One turn or mirror swaps these rows in pairs. Which row does each one swap with?
The rows were stretched afterwards, more along some directions than others.
Vev: | -3.17 | -1.03 |  1.72 |  0.24 | -2.44 |  2.63 |  1.98 |  1.77 |  0.42 |  0.87 | -1.17 | -2.30 | -1.43 |  0.26 |  1.71 | -0.16 | -0.09 | -3.97 |
lari: | -3.40 |  2.34 |  0.30 | -2.74 | -0.16 | -0.15 | -0.58 |  0.93 |  0.86 | -1.55 |  0.03 |  0.93 |  1.51 |  0.07 |  2.94 | -1.94 |  2.51 |  2.84 |
Budil: | -2.49 |  2.81 |  4.63 |  0.23 |  2.09 | -2.26 | -1.70 |  0.88 | -1.69 | -1.87 | -1.39 |  1.22 | -0.40 | -1.71 | -0.12 |  1.09 | -2.97 | -0.80 |
Lubis: | -1.71 | -2.32 |  0.05 |  1.47 | -1.21 | -0.98 | -0.25 | -1.72 | -0.32 | -1.21 |  1.00 | -0.80 | -2.46 | -2.33 |  1.40 |  0.25 | -0.31 |  0.36 |
Kip: |  0.56 | -1.74 | -3.69 |  1.90 |  0.55 | -1.76 | -0.31 | -1.53 | -1.66 |  0.53 | -2.00 |  1.62 | -1.52 | -0.34 | -0.59 |  1.38 |  1.25 | -0.50 |
mogov: | -0.66 |  0.93 |  1.08 |  0.71 | -1.24 |  2.08 |  0.41 |  0.16 |  1.56 | -1.04 | -1.35 | -0.25 |  1.67 | -1.56 | -0.48 |  0.40 | -2.13 | -2.12 |
tob: |  2.22 | -2.49 | -1.14 | -1.71 |  0.29 |  0.58 | -1.62 | -1.01 | -1.12 |  0.23 |  2.14 |  1.53 | -1.17 |  1.59 | -1.13 | -1.48 |  4.36 |  1.13 |
tupub: | -2.74 |  0.68 |  2.13 | -1.47 |  0.43 | -2.75 | -2.01 | -0.04 | -2.50 | -0.89 |  1.02 |  1.16 | -0.69 | -0.04 |  1.62 | -0.99 |  1.16 |  1.72 |
direr: | -3.27 |  1.71 |  0.79 |  2.25 | -0.51 |  0.07 |  3.12 | -0.80 |  0.99 | -2.50 | -0.54 |  0.88 |  2.95 | -1.13 |  2.40 | -0.46 | -1.29 | -1.05 |
danu: | -2.08 |  0.36 |  3.12 | -0.59 | -0.51 | -0.26 | -0.05 |  0.63 | -1.39 |  1.66 | -0.18 |  0.87 | -3.47 |  2.41 | -3.29 |  0.43 | -1.75 |  1.06 |
mapo: |  2.67 |  1.84 | -1.79 |  0.60 |  1.21 |  1.34 |  0.48 | -0.68 | -0.71 | -2.10 | -1.02 |  0.99 |  2.19 |  0.46 | -0.97 | -0.62 | -0.89 | -1.88 |
ziva: | -3.97 | -0.09 | -0.05 | -0.03 |  0.77 | -1.88 |  2.89 | -1.57 |  0.59 |  0.31 |  0.96 | -1.23 |  0.81 |  0.21 | -0.25 |  0.60 |  1.97 |  0.67 |
subug: | -1.12 |  1.45 | -0.61 |  1.67 | -0.12 |  0.43 |  1.32 | -0.83 |  2.20 | -1.16 |  1.43 | -1.71 |  0.41 |  1.08 |  3.69 |  0.89 | -0.03 |  2.06 |
bam: |  0.38 |  1.59 |  0.10 |  2.88 | -0.09 |  0.32 | -0.46 | -0.61 | -1.38 | -0.25 | -1.08 |  3.51 | -0.65 | -2.23 | -0.74 |  0.76 | -4.11 | -1.04 |
bugo: |  1.76 | -1.77 | -0.17 |  0.28 | -3.00 |  2.59 |  2.48 | -0.30 |  1.26 |  0.54 |  0.77 |  0.21 |  0.26 |  0.27 | -0.90 | -0.41 |  1.19 |  0.02 |
Nafer: |  1.91 |  1.40 | -2.69 |  1.34 |  0.76 |  0.07 | -0.61 | -1.79 |  0.67 | -2.78 |  1.13 |  0.86 |  1.75 | -1.29 |  3.34 | -0.73 | -0.06 |  1.45 |
Sitaz: |  0.28 | -0.11 | -0.15 |  1.01 | -2.97 |  0.96 |  3.51 |  0.73 |  1.68 | -2.47 | -0.42 | -0.20 |  1.69 |  2.09 |  0.87 | -0.01 | -0.09 | -0.42 |
gibav: | -3.20 | -0.45 | -0.59 |  1.93 | -1.85 |  2.60 |  2.43 | -0.36 |  0.70 |  0.17 | -0.76 | -1.72 |  1.02 | -2.48 |  2.49 |  1.37 | -0.68 | -0.78 |
Luko: | -2.03 |  0.65 |  2.05 |  0.96 |  0.81 | -0.74 | -0.97 |  0.61 | -1.89 | -1.22 | -3.01 | -0.71 | -0.34 | -2.12 |  2.56 |  1.57 | -2.05 | -2.64 |
dev: | -0.74 | -0.66 |  1.49 | -0.73 | -0.21 |  0.87 | -2.08 |  0.08 |  1.95 |  0.22 | -1.38 |  0.58 |  1.68 |  0.03 | -0.87 | -1.62 | -0.73 | -1.28 |
puz: | -0.43 |  2.52 |  0.08 |  1.61 | -0.26 | -0.46 | -0.04 |  1.08 | -1.52 | -0.70 |  1.15 |  1.00 |  0.08 | -3.03 |  1.40 | -0.38 | -3.03 |  3.97 |
Nusa: |  1.34 |  0.29 |  0.76 | -0.77 |  1.08 | -0.14 | -1.91 |  0.52 | -1.06 |  0.02 | -2.43 | -0.22 | -2.58 | -1.24 | -2.28 | -0.10 | -0.74 | -0.46 |
gako: |  0.42 | -2.27 |  0.39 | -0.13 | -0.30 | -0.55 | -0.21 | -1.25 | -1.53 |  1.46 |  0.47 |  1.89 | -3.20 | -0.28 | -2.46 | -1.57 |  1.08 |  2.08 |
puzu: | -0.59 |  0.76 | -3.49 |  1.28 | -2.05 | -0.39 |  0.66 | -1.21 | -3.07 |  2.04 | -3.26 | -1.05 | -0.81 |  0.10 | -0.46 |  0.10 |  0.13 | -0.50 |
demim: |  1.34 | -0.73 |  3.19 |  1.07 | -0.38 | -0.83 | -2.66 |  3.77 |  2.09 | -1.53 | -0.58 | -0.99 | -0.09 | -0.12 |  3.69 |  1.08 | -0.48 | -0.04 |
vem: | -4.62 |  0.84 |  1.67 | -0.34 | -1.60 | -2.64 | -1.01 |  1.87 |  1.12 | -0.30 |  0.93 | -2.44 | -0.79 |  0.12 |  3.85 |  1.09 |  1.91 |  1.08 |
nebu: | -0.28 | -0.40 | -0.97 |  0.51 | -3.02 |  0.99 |  2.10 | -1.44 |  1.05 | -0.71 |  1.15 |  2.34 |  1.01 |  1.97 | -0.10 | -2.58 |  0.67 |  1.40 |
mipok: |  0.50 | -1.44 |  0.10 | -0.03 | -0.97 | -0.95 | -0.72 | -0.42 | -1.44 | -1.58 |  0.32 | -0.63 | -1.54 | -0.14 |  0.03 |  0.57 |  3.18 |  2.80 |
laza: | -0.18 | -0.09 | -0.27 |  2.49 | -2.74 |  0.46 |  0.94 | -0.98 |  0.28 |  1.09 | -3.37 | -0.65 |  0.55 | -1.24 | -1.55 |  1.15 | -3.22 | -3.89 |
metep: | -1.11 |  2.01 | -1.00 |  0.45 | -3.08 | -1.92 |  0.79 | -1.62 | -1.37 | -1.91 | -0.47 | -1.91 |  1.82 | -0.84 | -0.12 |  0.63 |  1.27 |  1.28 |
dufif: |  3.90 | -0.12 | -2.76 | -1.90 | -0.70 |  0.97 |  0.62 |  0.34 |  1.35 | -2.14 |  0.07 |  1.12 |  0.75 | -1.41 |  0.83 | -2.78 | -0.01 | -0.15 |
mefi: | -0.79 |  1.32 |  2.28 |  0.84 |  0.23 |  2.89 | -0.03 |  0.37 | -0.97 |  0.59 |  1.00 |  1.31 | -2.42 |  0.22 | -2.90 |  1.18 | -2.06 |  3.08 |
met: | -1.53 | -1.44 |  1.32 |  1.16 | -0.44 | -0.06 |  1.79 | -1.01 | -0.58 | -0.85 | -1.31 |  2.41 |  1.58 | -0.09 | -1.39 | -1.39 | -4.24 | -1.38 |
Deko: | -2.31 | -0.30 |  1.84 |  1.52 | -3.15 |  0.25 |  1.21 |  0.43 |  1.08 | -0.77 |  1.83 |  0.02 | -0.38 |  1.75 |  0.30 | -0.09 |  0.95 |  0.31 |
Tad: | -1.79 | -1.67 |  1.91 | -1.51 |  0.15 | -0.83 |  1.47 | -1.43 | -0.12 |  0.45 | -0.50 | -0.33 | -0.97 |  2.03 | -0.92 | -1.36 |  1.32 | -0.89 |
ridel: |  0.61 | -2.12 |  0.80 | -2.04 | -0.40 |  1.25 | -0.92 |  1.09 |  2.41 | -0.57 | -1.42 | -0.14 |  1.28 |  2.75 |  0.83 | -0.36 |  2.16 | -2.00 |
nupa: | -1.49 | -2.10 |  0.44 | -0.94 | -0.73 |  0.87 |  1.80 |  2.37 | -0.84 |  1.52 | -2.09 |  1.69 | -1.64 |  1.73 | -3.35 | -0.37 | -0.31 | -0.92 |
gupo: | -2.66 |  2.29 |  3.81 | -0.05 | -0.53 | -1.17 | -1.63 |  0.96 | -0.23 | -0.75 | -3.80 | -1.09 | -1.75 |  1.45 | -0.94 |  2.86 | -2.12 | -1.44 |
dipu: | -1.01 | -1.90 |  0.13 | -0.09 |  0.06 |  0.75 |  1.98 |  0.40 |  2.27 | -0.60 | -1.14 | -2.02 |  0.83 |  1.44 |  1.28 |  1.90 | -0.73 | -4.67 |
sosop: | -2.70 | -0.70 |  4.62 |  0.25 |  2.82 | -0.37 |  0.15 |  1.46 | -0.60 |  0.40 | -1.28 |  1.07 |  0.49 |  1.03 | -1.61 |  0.32 | -1.91 | -2.06 |
ges: | -1.65 | -0.66 |  2.83 | -0.57 | -1.86 | -0.25 | -0.67 |  3.56 | -0.27 | -2.04 |  1.05 | -3.31 |  0.48 |  0.03 |  2.22 |  1.13 |  1.68 | -1.40 |
lakam: | -0.24 |  1.39 |  2.50 |  0.79 |  0.85 |  0.91 |  2.99 |  1.75 |  1.67 |  0.58 |  1.35 | -0.78 | -1.02 |  0.76 |  2.34 |  0.38 | -3.01 | -2.63 |
Divam: | -3.11 |  0.89 |  2.26 |  1.36 |  1.05 | -1.22 | -0.15 | -0.62 | -1.37 | -0.23 | -0.44 | -0.02 | -1.53 | -2.44 | -1.22 |  0.75 | -4.28 | -0.43 |
digem: |  0.78 |  2.09 |  1.44 |  0.14 |  1.88 | -1.19 | -2.72 | -0.09 | -0.43 | -1.99 | -1.95 |  0.59 |  2.42 | -0.64 |  1.99 | -0.82 | -1.53 | -1.34 |
dela: |  2.51 |  0.07 | -0.01 |  1.61 |  1.64 |  0.03 |  0.33 | -1.75 | -2.73 |  1.12 |  2.77 |  2.61 | -1.69 | -0.24 | -2.10 | -0.43 | -1.34 |  2.83 |
Veg: | -3.30 |  0.94 |  1.60 | -0.73 |  1.88 | -0.92 | -1.73 |  0.14 | -0.37 |  2.96 | -0.97 | -2.38 | -1.49 |  0.37 |  0.71 |  2.79 | -0.12 | -2.06 |
Sira: |  1.38 | -0.39 |  0.00 |  0.71 |  0.92 | -2.53 |  0.80 |  0.11 |  1.71 | -1.66 |  1.90 | -0.68 | -0.89 |  2.36 |  1.44 | -0.77 | -0.11 | -0.97 |
lako: | -2.47 |  3.33 |  3.33 |  0.19 |  2.63 | -0.68 | -0.25 | -1.02 | -1.57 | -1.82 |  1.47 | -1.29 | -0.76 | -2.15 |  1.38 |  1.75 | -1.74 | -0.35 |
Zaloz: |  0.45 | -2.83 |  1.64 |  0.62 | -2.55 | -0.03 | -0.44 |  0.59 |  1.91 | -0.31 | -0.81 |  2.20 |  0.17 |  1.19 | -2.35 | -1.58 |  0.82 |  1.66 |
pazef: |  1.30 | -0.01 | -1.92 |  0.86 | -1.32 | -1.17 |  0.69 |  0.95 |  1.00 |  0.50 | -2.94 | -1.62 | -2.29 | -0.02 | -0.32 |  1.03 | -1.64 | -3.40 |
rugeg: |  2.94 |  0.99 | -1.31 | -0.04 | -0.65 |  0.47 | -0.78 | -1.49 | -0.21 | -0.69 |  1.97 |  3.61 | -0.19 |  2.05 | -1.64 | -2.01 | -0.46 |  0.79 |
bepo: | -0.11 | -1.95 |  0.04 | -1.58 | -1.55 |  1.74 | -0.71 | -0.21 |  0.19 |  0.76 |  1.93 |  0.08 |  2.33 |  1.43 |  1.92 | -2.41 |  3.16 |  1.32 |

danu pairs with Divam
nupa pairs with puz
dev pairs with rugeg
pazef pairs with vem
bam pairs with Zaloz
Tad pairs with lako
tob pairs with digem
Nafer pairs with ridel
mogov pairs with nebu
sosop pairs with dela
ges pairs with puzu
bugo pairs with direr

